In the data rows, the value 128 means zero.
Every row has a hidden score from 0 to 30. What is each row's score? 15 is about the middle. The score is a weighted sum of the row's numbers plus the product of two more (or one squared), each taken from its middle value.
[107 132 148 172  92 102  84 142 131 149 112 129 103  93  90 151] -> 9
[130 182 104  98 157 178 164 156  99 122 116 138 183 123 171 111] -> 13
[145 126 162 160 123  66  87 113 143 117 122 158  96 140  85 177] -> 20
[162 112 172 159 122  78 111 143 195 130 150 129 122  73  89 112] -> 24
[128 127 158 173 114 109  81 125 134 142 134 130 106 106  82 169] -> 13
[116 139 160 179 115 126  79 128 149 123 144  99  98 107 116 135] -> 15
[166 127 119 106  79 101 150 107  98 144 165 117  96 166 109 150] -> 18
[124 109  82  86 156 117 148 129 137 151 158 141 160 147 162 150] -> 14
[110 109 115 120 204 190 162 123 122 111  80  67 165 180 152 132] -> 21
[101  93  93 101 151 125 144 137 132 134 146 132 183 142 148 148] -> 9
[107 100  98  98 170 154 137 142  98 159 120 122 171 149 151 118] -> 7
[125 176  71 113 132 145 157 131 134 112 118 117 170 173 174 176] -> 18
[148 126 154 106 170 165 188 102 114  96  60 102 162 193 167  97] -> 26
[117 136 162 186 127  88  88 137 149 146 119 150 106 126  94 157] -> 18
[ 97 118 172 158 128 113  83 168 156 123 133 173 138  75 109  65] -> 6
[104 125 164 176 109 105  80 136 151 160 139 134  89 127  96 112] -> 16
[114 131 181 171 103 109  83 115 142 123 115 130  98  98 100 139] -> 11
[137  84  77  89 121 121 157 103 119  99 153 144 125 141 133 143] -> 14
[136 123 113 125 150 138 164 118 128 118 134 120 160 183 171 181] -> 15
[166 148 132 131  61 112 104 107 141 143 172  96  80 103 121 123] -> 18
[114 111 174 164 124 100 121 136 151 135 127 148 134  82  84  76] -> 11
[139 135 139 117 117 122 134 108  92 155 142  93  88 132  96 111] -> 17
[203 107 142 114  89 115  94 117 136 160 185 104 113 113 117 107] -> 18
[ 92  74 121  88 128 173 137 111  94  93 106 124 113 125 111  91] -> 8
[135 117 107 105 155 135 137 138 132 140 138 140 168 140 166 145] -> 12
[106 156 164 181 125  91  88 143 149 125 100 170 106  91  93 138] -> 16
[ 95  85  87  93 125 132 126 127 133  87 137 140 122 117 135  85] -> 7
[123 120 158 156 101 120 107 122 142 112 147 102  94 123 115 139] -> 12
[119 120 117  90 145 166 141 124  82 122 141 142 107 140  98  99] -> 21
[129 115 174 154 115  73 114 137 171 124 138 156 124  92  86 128] -> 18
[145  75 108  84 102 125 135 108 126 110 121 152 112 135 129 103] -> 18
[151 153 131 125  80 136  95 124 153 126 150 113  98  95 122 134] -> 18
[110 122 164 187 109 103  83 127 146 140 120 133 102 105  89 132] -> 11
[149 120 111 141 170 171 173 143 132 127  76 122 160 186 171 163] -> 26
[107 141  78 138 179 174 159 136 127  95  71 113 168 166 164 152] -> 21
[116 174  94  96 137 180 164 160 136 112 129 127 157 111 175 126] -> 14
[113  84  94 108 137 122 127 128 133 114 163  95 173 136 148 155] -> 8
[151 119 186 163  95 119  76 116 154 134 128 112  92 101  97 126] -> 17
[144 155 147 179  46 131 124 145 131 114 151 135  98  88 141 101] -> 7
[117 107  90 146 190 167 165 129 107  98  56 105 164 168 154 154] -> 19
[167 168  93 111  77 112 104 137 144 161 195 143 107 134 153 157] -> 18
[ 88 101  86  99 160 114 134 143 119 101 103 121 160 125 146 104] -> 7
[122  97 118 115 173 172 194 138  78 115  75  93 166 189 177 114] -> 11
[161 143  86  94 137 162 171 151  98 110  84 138 158 117 159 177] -> 20
[137 161 194 166 109  64  79 152 149 165 102 171  91  91  83 123] -> 18
[132 138 175 154  81 110  96 128 132 131 144 124 100 116 117 110] -> 9
[107  94  88  94 156 130 139 126 125 129 149 111 162 141 147 138] -> 9
[147 122 146 132  68 135  93 122 155 148 166 101  89  85 121  98] -> 15
[ 95  98 162 195 114  93  91 154 133 142 101 119  96 118  91 123] -> 8
[101 177  93 104 165 200 156 144 105 115  70 108 162  99 156 121] -> 16
[119 162 159 161 149  75  96 147 162 166 146 137 119 119  86 153] -> 20
[118 114 117  86 120 146 143  92  98 104 130 147 104 141 115 109] -> 14
[ 99  74 117 104 161  82 135 126 119 115 141 132 137 164 143 109] -> 6
[170 148 138 140  64 111 104 120 146 138 165 112  87 116 129 150] -> 17
[151 113 130  98 184 152 200 115  78 122  58 108 161 198 169 136] -> 22
[132 167 102 119 137 158 174 173 100 161 136 151 172 140 162 150] -> 12
[ 97 161 101 117 158 163 168 121 129  95 135 116 168 158 162 166] -> 13
[145 131 101 125 171 163 172 141 135 125 100 129 171 169 169 178] -> 22
[104 155  99 106 157 199 154 175  74 120 118 121 157 132 169  82] -> 19
[125 161  95 110 146 164 158 145 123  95 124  90 170 134 173 125] -> 12
[162 163 111 104 120 144 154 143 113 126 139 143 146 131 169 171] -> 15
[184 136 138 129  74 140 105 110 135 158 171 105  87 121 123  84] -> 20
[148 159 102  94 155 163 164 139 102  94 133 137 177 135 170 132] -> 13
[147  92  85  82 111 110 152 114 124 128 140 157 127 141 156 144] -> 17
[ 94 135 151 195 121 114  75 119 142 143 127  91  97 100  90 150] -> 11
[124 103  84  86 168 120 144 129 137 128 152 150 161 152 159 172] -> 14
[158 138 155 124  54 123  94 114 144 128 145  95  85  99 114 118] -> 23
[139 144  91 130 142 151 147 120 130 110 113 129 170 139 170 144] -> 15
[120 116  99  97 163 139 150 135  99 132 127 140 164 140 159 161] -> 9
[151 153 163 160 122  95  84 145 192 168 168 121 122 105  95 122] -> 22
[133 153 150 152  72 106 115 129 123 145 153 134  85 132 120 140] -> 12
[ 71  66  95 105 173 130 123 131 124 122  94  91 153 136 122  85] -> 10
[123  96 135 107 180 167 184 108  93 131  69 107 174 206 172 105] -> 16
[133 160  81 120 132 156 149 119 132 104 148 138 167 123 186 154] -> 12
[132 158 166 178 111  69  92 125 154 130 127 175 106 103  94 148] -> 16
[116 112 123 107 182 163 187 118  76 108  54  81 179 184 171 108] -> 15
[171 148  76 114 128 124 172 130 124 120 142 140 155 172 179 190] -> 19
[142 123 117 112 134 139 128 138 100 133 132 135 164  99 151 119] -> 6
[164 153 144 109  76 108 125  93 108 154 185 130 105 160 123 124] -> 14
[ 85  67  74 101 142 120 141 133 125 120 113 118 127 145 140 112] -> 8
[125 106 119 122 171 176 163  95 108 111  54  95 162 200 166 115] -> 20
[149 119 155 156 104 123  96 142 143 120 118 130  88 147 111 157] -> 23
[124 105  94  86 149 111 136 130 137 140 163 113 174 158 150 140] -> 14
[124  70  78  92 144 121 135 135  95 133 151 137 136 176 139 174] -> 9
[100 131 145 178 137 102  96 152 130 165 114 163 100 133  94 143] -> 25
[ 98  63  93 100 134 116 127 140 124 110 111 115 133 149 139 116] -> 7
[112 104 140 172 129 125  91 128 153 136 107  81 100 126  85 173] -> 18
[106  80  87  97 159 104 143 131 129 123 147 125 153 155 144 144] -> 9
[ 96 120  86  99 179 137 138 141 122 136 129 130 170 151 157 132] -> 11
[148 145 110  87 104 131 141  87 102 104 143 129  96 141 115 110] -> 19
[150 171 140 140  73 106 101 122 144 138 181 110  97 101 129 128] -> 13
[ 95  95 177 168 152  92 113 139 162 113 136 151 136  97  89  71] -> 9
[136  92 116 123 177 182 175 132 105 134  53  93 151 187 160 125] -> 21
[114 110 154 160 142 107 122 141 150 116 132 158 145 101  88  88] -> 11
